In the rows, 100 means zero.
One turn moves each row of this set onto another row. After a few examples, where does it send each row asked below?
z583: 75; 102; 89; 137; 90; 95; 116; 126; 103; 103; 117; 98; 127; 95
z647: 96; 83; 95; 158; 88; 107; 112; 118; 79; 98; 77; 96; 137; 111
z714: 87; 116; 96; 130; 88; 92; 110; 113; 92; 115; 114; 78; 103; 95
z932: 105; 105; 93; 124; 123; 97; 114; 114; 88; 131; 101; 85; 135; 113
z665: 112; 90; 106; 119; 105; 109; 97; 110; 83; 98; 106; 110; 128; 114
z527: 92; 93; 105; 98; 98; 108; 112; 118; 71; 101; 78; 87; 129; 116
z37: 108; 102; 102; 131; 123; 101; 106; 106; 82; 125; 91; 93; 116; 116
z424: 85; 105; 91; 125; 89; 99; 117; 117; 89; 120; 119; 73; 110; 90
z967: 88; 96; 92; 153; 86; 98; 121; 122; 82; 106; 87; 88; 154; 116
z603: 95; 85; 102; 103; 103; 111; 112; 117; 73; 104; 73; 87; 127; 110
z347: 113; 109; 116; 134; 81; 94; 110; 94; 84; 102; 76; 83; 125; 101
z389: 78; 104; 83; 143; 98; 92; 114; 128; 109; 110; 110; 93; 126; 90
z579: 90; 99; 92; 159; 91; 95; 117; 119; 83; 109; 76; 87; 145; 115
z929: 108; 100; 91; 112; 112; 100; 113; 120; 88; 119; 110; 89; 149; 111
z954: 95; 92; 92; 162; 92; 100; 114; 118; 83; 105; 73; 91; 138; 112
z456: 102; 94; 86; 124; 83; 106; 104; 124; 102; 103; 117; 85; 113; 82
z325: 90; 101; 103; 98; 99; 104; 110; 121; 77; 103; 78; 87; 133; 117
z747: 95; 96; 87; 120; 85; 104; 113; 121; 94; 115; 123; 76; 115; 83
z76: 80; 89; 90; 149; 100; 104; 115; 120; 100; 112; 105; 94; 106; 87
z382: 92; 80; 96; 152; 84; 108; 115; 119; 76; 97; 88; 96; 146; 112
z25: 109; 93; 99; 110; 104; 107; 105; 119; 87; 103; 114; 102; 146; 112
z53: 111; 96; 108; 129; 116; 107; 99; 103; 81; 108; 94; 105; 113; 116
z39: 101; 97; 95; 103; 107; 103; 109; 123; 84; 106; 66; 82; 130; 110
z89: 106; 102; 107; 126; 85; 96; 128; 99; 78; 119; 89; 67; 141; 95
z635: 82; 98; 83; 148; 102; 97; 116; 124; 106; 114; 102; 92; 115; 87
z451: 102; 88; 98; 104; 105; 107; 109; 122; 79; 105; 69; 84; 125; 108
z473: 96; 103; 98; 99; 102; 100; 108; 122; 84; 105; 72; 84; 134; 115
z697: 102; 104; 91; 128; 83; 98; 98; 119; 105; 102; 109; 90; 104; 87
z50: 104; 110; 112; 132; 86; 93; 122; 92; 79; 116; 81; 72; 129; 100
z479: 72; 94; 95; 141; 88; 100; 115; 122; 97; 100; 118; 103; 117; 96
z803: 120; 100; 111; 128; 75; 99; 105; 98; 90; 93; 81; 87; 135; 96
z49: 94; 115; 96; 131; 86; 93; 100; 114; 101; 107; 107; 86; 99; 94
z808: 118; 91; 106; 122; 75; 104; 112; 103; 88; 95; 89; 82; 146; 90
z907: 113; 91; 104; 122; 80; 102; 124; 105; 84; 109; 93; 71; 150; 91
z83: 86; 88; 93; 150; 83; 103; 119; 121; 78; 100; 91; 91; 154; 116
z498: 76; 89; 95; 144; 94; 104; 114; 119; 95; 105; 113; 101; 108; 91

z451 goes to z603
z37 goes to z53
z347 goes to z803
Now find these:
z498 goes to z479
z697 goes to z456
z967 goes to z579

